The rows below fall into families. The same turns and mirrors carry the whole set onto itself and the rows of a family onto each other. For each named row, which other rows are in its family? Write them in the order they are listed.
These 16 rows form 4 families of 4 rows each.
vatel: [-0.15  0.84  0.19 -3.42  1.25  0.81  1.11  1.89  2.13  1.37  0.16  0.54
  3.45  1.46 -2.10 -1.52 -1.29  1.84  0.19  2.09  0.01 -3.69 -1.36 -0.08
  4.79 -1.65 -0.19  0.19 -0.30 -0.13  2.25  0.31  3.15  0.90 -0.15 -0.93
  0.76  1.12  2.83  1.63  0.37  2.04  6.10  2.05 -0.52  1.01  1.15 -0.82
 -2.60 -0.78 -0.59  1.13 -1.29  0.32  0.25  1.58  3.03]
Giruv: [-1.28 -0.82 -1.04  0.55  0.76 -0.38  1.15 -0.78 -1.55 -0.66 -3.04 -2.40
  1.47 -0.50  0.17  0.97  2.52 -1.01 -0.62  1.94  1.38  0.01 -1.40 -2.24
  1.96 -0.98 -1.76  2.10 -1.82  0.99 -1.69 -0.50 -2.02  0.68  1.87 -1.00
 -0.72  1.49 -0.38  3.04  2.78 -0.41  3.81  2.13 -1.71  1.82  2.66  0.26
  1.07 -1.08  0.78  0.10  1.45 -1.30 -2.66 -0.98 -1.59]
puzab: [-0.56 -0.52 -0.26  1.02  0.89 -0.18  0.85 -0.01 -1.57 -0.73 -2.90 -2.21
  1.37 -1.57  1.52  0.12  1.91 -1.16 -0.43  1.54  1.71 -0.72 -0.75 -2.90
  1.60 -0.49 -0.30  1.83 -3.29  0.95 -1.70 -0.95 -1.35  0.67  1.16 -1.16
 -1.05  1.82  0.20  3.91  2.53 -0.31  3.32  1.10 -1.47  0.75  1.70  1.08
  1.23 -1.56  0.69  0.74  1.55 -0.97 -1.70 -0.70 -1.91]
nok: [-1.06  0.03 -0.67  1.87  1.31 -0.38  1.17 -0.50 -1.26 -1.21 -2.72 -2.13
  1.49 -1.11 -0.10 -0.35  1.61 -1.14 -1.03  1.46  1.48  0.11 -1.00 -2.79
  2.36 -1.19 -1.12  2.47 -1.92  0.90 -2.02 -1.22 -1.13  0.59  1.99 -1.32
 -1.21  1.54  0.49  2.86  2.98 -0.54  4.11  1.76 -1.56  0.71  2.43  0.02
  1.06 -1.95  0.96  0.47  1.84 -1.35 -1.25 -1.67 -1.66]
losan: [-1.78  0.45 -2.73 -1.81  1.57  0.41  2.37  0.08 -1.21  2.05 -2.13  0.05
  1.59  2.66 -2.23  3.61  0.33  2.13  0.69  2.19  0.25 -0.16  3.58 -0.64
  1.79 -1.56  1.25  1.77  0.72  3.11 -0.27 -1.13 -1.06 -0.78  2.16 -0.33
  1.55 -0.11  1.63  0.36  2.91  0.09  1.18  1.19  0.84 -3.99  3.03 -1.76
  0.83 -2.25  0.04  0.27  0.66 -1.52 -2.26 -0.08  0.02]
mip: [ 0.41 -3.66 -2.48 -1.29 -0.08  0.68  1.25 -1.42  1.41  0.62  0.20 -1.73
  3.57  0.99 -0.93 -0.02  2.83  1.34  0.16  2.75 -0.87 -3.19  0.35  1.19
 -0.91  2.31  1.39 -0.17 -0.71  1.57  1.02  0.25  1.83  3.01 -0.38  0.12
  0.53 -1.01  0.45  0.55 -0.21  2.82  4.38 -0.73 -0.90 -0.18 -1.44  0.55
 -0.57  1.10 -0.98  1.76 -1.37 -0.56  1.29  2.40 -0.53]
lubi: [ 0.80 -3.29 -2.84 -0.69  0.18  0.91  1.15 -0.83  1.49 -0.44  0.07 -2.07
  2.84  2.33  0.24  0.38  1.65  0.69 -0.34  1.88 -1.28 -3.57  0.21  1.01
 -0.62  2.09  0.88 -0.15 -1.22  1.71  1.55  0.20  2.42  2.63  0.11  0.11
  0.88 -0.44  0.06 -0.36 -1.04  3.16  3.88 -1.49 -0.87  0.07 -0.61  0.97
 -0.16  0.03 -1.49  1.72 -1.21 -0.20  1.70  2.10 -0.63]
Nonan: [ 0.67 -3.39 -2.83 -1.30  0.69  0.03  1.00 -1.45  2.21  0.78  0.17 -1.91
  3.57  1.68  0.35  0.45  1.53 -0.12  0.12  2.60 -0.82 -3.36  0.35  1.73
 -0.56  1.93  0.87 -1.95 -0.63  2.16  1.76  0.84  2.61  2.36  0.63  0.08
  0.76 -1.90 -0.05  0.42 -0.76  2.41  3.81 -1.69 -0.49 -0.78 -0.79  0.62
 -0.18 -0.66 -1.04  1.83 -1.18 -1.08  1.46  1.41 -0.34]
turuv: [-1.34 -0.81 -1.63  1.03  0.53  0.70  0.71 -0.36 -1.29 -0.81 -2.55 -2.69
  1.00 -0.73  1.21  0.84  1.51 -0.29 -0.59  1.66  0.73 -0.21 -2.27 -2.43
  1.76 -0.80 -1.38  1.89 -2.32  1.18 -1.60 -0.88 -1.85  0.29  1.55 -1.03
 -1.89  2.17  0.41  3.25  3.17 -0.71  3.93  1.48 -1.66  0.51  3.01  0.70
  1.33 -1.30 -0.62 -0.59  0.90 -1.33 -2.80 -1.03 -1.07]
nefe: [ 0.35  1.59 -0.22 -2.59  0.44 -0.48  1.47  1.85  1.30  1.11 -0.13  0.47
  4.06  0.98 -1.64 -1.16 -1.47  0.92 -0.78  2.10  1.00 -2.50 -1.63  0.04
  4.63 -1.31  0.17 -0.34 -0.55  0.38  2.68 -0.53  3.05  0.64 -0.66 -1.48
  1.10  1.10  3.13  1.91 -1.68  1.17  5.25  2.78 -0.90  1.63  0.72  0.25
 -2.23 -0.61 -0.46  1.83 -1.57 -0.47  0.23  2.13  2.57]
kek: [-1.71  1.12 -2.11 -2.34  0.62  0.49  2.52  1.28 -0.56  3.10 -2.09  0.01
  1.31  2.69 -1.56  3.04  0.07  2.14  0.79  1.59 -0.97 -0.84  4.03 -1.26
  2.09 -2.07  0.83  1.08  0.89  2.49  0.09 -2.14 -0.11 -1.31  1.87 -0.16
  1.54 -0.04  1.54  1.02  3.50  0.66  0.53  0.99  1.09 -3.16  3.22 -1.18
  0.62 -2.63  0.33  1.46  0.36 -0.84 -2.40  0.01 -0.28]
Fizet: [ 0.59  0.79  0.04 -3.36  0.93 -0.05  1.36  2.07  1.91  0.55  0.29  0.84
  3.02  0.92 -1.78 -1.31 -0.80  1.71 -0.42  2.16  1.22 -3.52 -1.64 -0.47
  5.08 -1.64  0.57  0.26 -0.17  0.10  2.96  0.58  3.44  0.40  0.38 -1.96
  1.17  1.05  2.75  0.99 -0.40  1.76  4.35  2.44  0.27  1.57  0.82  0.17
 -2.73 -0.42 -0.64  1.81 -1.68  0.48  0.69  1.81  2.14]
vit: [ 0.93  1.38 -0.80 -3.25  1.11 -1.36  1.89  1.91  0.84  0.87 -0.63  0.97
  3.82  1.24 -2.19 -1.47 -1.33  1.73 -0.33  2.09  0.84 -3.28 -1.57 -0.07
  4.53 -3.05 -0.22  0.38  0.74  1.48  2.04  0.32  3.25  0.71 -0.44 -0.63
  0.84  0.38  3.21  1.48 -1.09  1.45  5.41  2.82 -0.69  1.75  0.84 -0.32
 -2.71 -0.79 -0.30  1.29 -1.16 -0.10  0.02  0.84  2.54]
Gapi: [ 0.95 -3.33 -3.74 -0.35 -0.19 -0.26  0.88 -1.72  1.35 -0.25  0.42 -1.68
  3.28  1.40  0.25  0.54  1.91  0.42  0.79  2.38  0.01 -2.70 -0.02  0.93
 -0.58  1.68  0.73 -0.94 -0.21  2.28  1.77  0.54  2.15  2.83 -0.51  0.33
 -0.27 -2.56 -0.25 -0.46 -0.18  2.19  4.56 -1.44 -1.27 -0.43 -0.70  0.56
  0.16 -0.77 -1.26  0.99 -1.02 -0.95  0.92  1.90 -0.49]
zaf: [-1.41  0.44 -2.85 -2.32  0.93  0.82  1.81  0.42 -1.24  2.46 -2.34 -0.27
  1.88  1.14 -2.04  3.35  0.32  2.41 -0.15  2.27 -1.26 -0.14  3.19 -0.27
  2.21 -2.38  0.27  1.58  1.83  3.14  0.46 -1.63 -0.75 -1.63  2.82  0.09
  0.83  0.29  2.60  1.24  3.75 -0.42  1.24  1.54  1.07 -3.26  3.25 -0.85
  0.71 -1.40 -0.10  0.80 -0.10 -0.68 -1.71 -0.47 -2.06]
neku: [-2.22  0.35 -2.37 -2.00  1.53  1.33  1.80  0.04 -1.74  2.23 -2.51 -0.16
  1.48  2.44 -2.02  3.97  0.30  1.73  0.13  1.92 -0.89 -0.16  3.71 -0.94
  2.36 -2.00  0.89  1.29  2.10  3.06  0.84 -1.00 -0.73 -1.29  1.73  0.42
  1.05 -0.61  2.43  0.85  3.71  0.13  2.20  1.87  0.47 -2.81  3.68 -1.13
  1.19 -2.47  0.34  0.82  1.01 -0.89 -1.73 -0.29 -0.79]

The rest of the family of vatel: mip, turuv, zaf
The rest of the family of Nonan: nok, losan, nefe
The rest of the family of kek: puzab, vit, Gapi

The rows below fall into families. The same turns and mirrors carry the whole set onto itself and the rows of a family onto each other. For each named row, which other rows are in its family? Write them in the order they are listed.
These 32 rows form 4 families of 8 rows each.
sif: [-5.01  0.35 -0.31  1.77 -0.37 -0.86  0.22  4.79 -1.09  3.59  1.16  0.61
  1.39  3.05  4.22]
numo: [-4.06 -0.81  0.92 -1.28  1.04 -2.14 -1.58 -0.67 -3.37  0.43  1.81 -0.25
  1.50  1.25  4.39]
zek: [-2.54  1.46  0.98  4.01 -0.24 -1.76 -1.41  4.23  0.78  2.47  2.63  1.78
  2.93  1.49  2.08]
tazon: [-1.34  1.36  1.55  3.02 -0.80  0.08 -2.07  0.50 -1.17  0.25  0.25  0.59
  2.19 -0.30  2.70]
Mek: [-5.33  1.28  1.41  0.22 -0.24 -1.22 -0.25  4.60  1.87  2.40  1.11 -0.48
  1.16  1.64  0.76]
Lakip: [-4.76  0.17  1.63  0.82  0.25 -0.70 -1.15 -0.54 -1.16 -1.23  0.24  0.21
  2.81  0.00  0.18]
gadud: [-6.25  0.59  1.21  1.58 -1.00 -0.60  0.15  4.87 -0.32  1.53  2.24 -0.18
  2.29  1.93  1.92]
mopen: [-5.56  0.95  0.12 -1.32  1.73 -2.79 -1.00  3.56  1.89  2.96  1.05  0.08
  1.15  2.35  1.05]
Berof: [-5.68 -0.14 -0.59 -1.32  1.20 -2.54  0.23  2.67 -0.96  2.89  2.06  0.33
  1.37  3.99  3.82]
lon: [-4.92 -0.10  0.72 -0.27  1.53 -1.85 -1.61 -1.27 -1.06 -0.80  0.07  0.69
  2.61  0.44  0.38]
vib: [-6.92 -0.05 -0.60 -1.12  1.91 -2.98 -0.77  3.36 -0.36  2.41  1.87  0.55
  2.05  3.06  2.41]
numib: [-1.84  0.17  0.42  1.30  2.94 -2.53 -2.96 -1.22  0.48  1.43  0.57  1.48
  1.98 -0.09  1.61]
Zem: [-5.03  0.00 -0.38 -2.03  1.98 -1.91 -1.97 -0.68 -1.97  0.49 -0.42 -0.05
  1.50  1.38  3.08]
kone: [-3.19  0.52  1.52  2.11  0.43 -1.06 -1.80 -0.81 -0.69 -0.83  0.34  1.12
  3.04 -0.30  0.16]
sosok: [-3.46  0.60 -1.17  1.93  1.17 -2.42 -1.05  3.71 -0.60  4.33  1.24  1.97
  1.57  3.33  4.44]
Sevis: [-1.67 -0.26  0.95  0.52  1.35 -2.73 -2.54 -1.07 -2.67  1.00  2.07  1.02
  1.83  0.81  4.49]
des: [-5.56 -0.31  1.95  0.44 -0.02  0.25 -0.39  0.72 -0.75 -0.35  0.33 -1.36
  1.32 -0.34  0.95]
lalip: [-2.32  0.69 -0.95  0.88  2.11 -3.67 -1.29  1.86  0.08  3.72  2.44  2.12
  1.94  3.60  4.03]
von: [-1.34  0.97 -0.25  0.90  2.15 -2.58 -3.38 -1.16 -1.00  1.16  0.03  1.70
  2.05  0.73  3.19]
Fil: [-1.47  1.32  0.84  3.55 -0.66 -1.42 -0.49  3.35  0.17  3.06  2.75  1.56
  2.09  2.60  3.52]
pafes: [-4.96  0.47  1.12  1.37 -1.51 -0.31  1.19  4.10 -0.91  2.10  2.45 -0.32
  1.60  3.00  3.31]
Kosa: [-5.39 -0.67  0.22 -1.49  2.80 -2.06 -1.59 -0.88 -0.62  0.68  0.07 -0.18
  1.33  0.53  1.54]
temo: [-3.32  0.78 -0.37  3.07 -0.06 -1.25 -0.51  4.42 -0.57  4.04  1.36  1.54
  1.65  2.87  4.21]
Suna: [-3.76 -0.45  2.17  0.31 -0.94 -0.56 -0.75  0.45 -3.41 -0.23  1.96 -0.79
  1.57  0.52  4.01]
redol: [-3.18  1.51  0.12  0.51  2.24 -3.29 -1.98  3.14  2.62  3.54  1.21  1.35
  1.54  1.92  1.15]
bis: [-5.02  0.46  1.49  0.18 -1.06  0.65 -0.72  1.06 -2.21 -0.60 -0.24 -1.16
  1.54  0.37  2.57]
lizod: [-1.29  0.16  2.08  2.14 -0.54 -1.19 -1.90  0.10 -2.70  0.34  2.23  0.37
  2.01  0.06  4.18]
gare: [-1.91  0.64  2.10  3.24  0.13 -0.15 -1.64  0.37  0.23  0.34  0.85  0.34
  1.97 -1.00  1.16]
zazot: [-3.29  0.31  0.79  1.04  1.76 -2.17 -2.34 -1.60 -0.56 -0.38  0.27  1.50
  3.00  0.19  0.43]
pef: [-2.86  1.96  1.30  2.08  0.06 -1.72 -1.22  4.22  2.66  2.97  1.38  0.76
  1.65  1.20  0.83]
mut: [-3.26  0.82 -0.76  1.35  2.68 -4.12 -2.34  2.53  0.71  3.35  2.35  2.52
  2.61  2.60  2.67]
tepi: [-5.11  0.23 -1.03  0.75  1.07 -1.97 -0.32  3.94 -1.06  4.02  1.09  1.11
  1.40  3.45  4.44]

The rest of the family of tepi: sif, Lakip, lon, kone, sosok, temo, zazot
The rest of the family of numo: Mek, mopen, Sevis, Suna, redol, lizod, pef
The rest of the family of des: Berof, numib, lalip, Fil, pafes, Kosa, gare

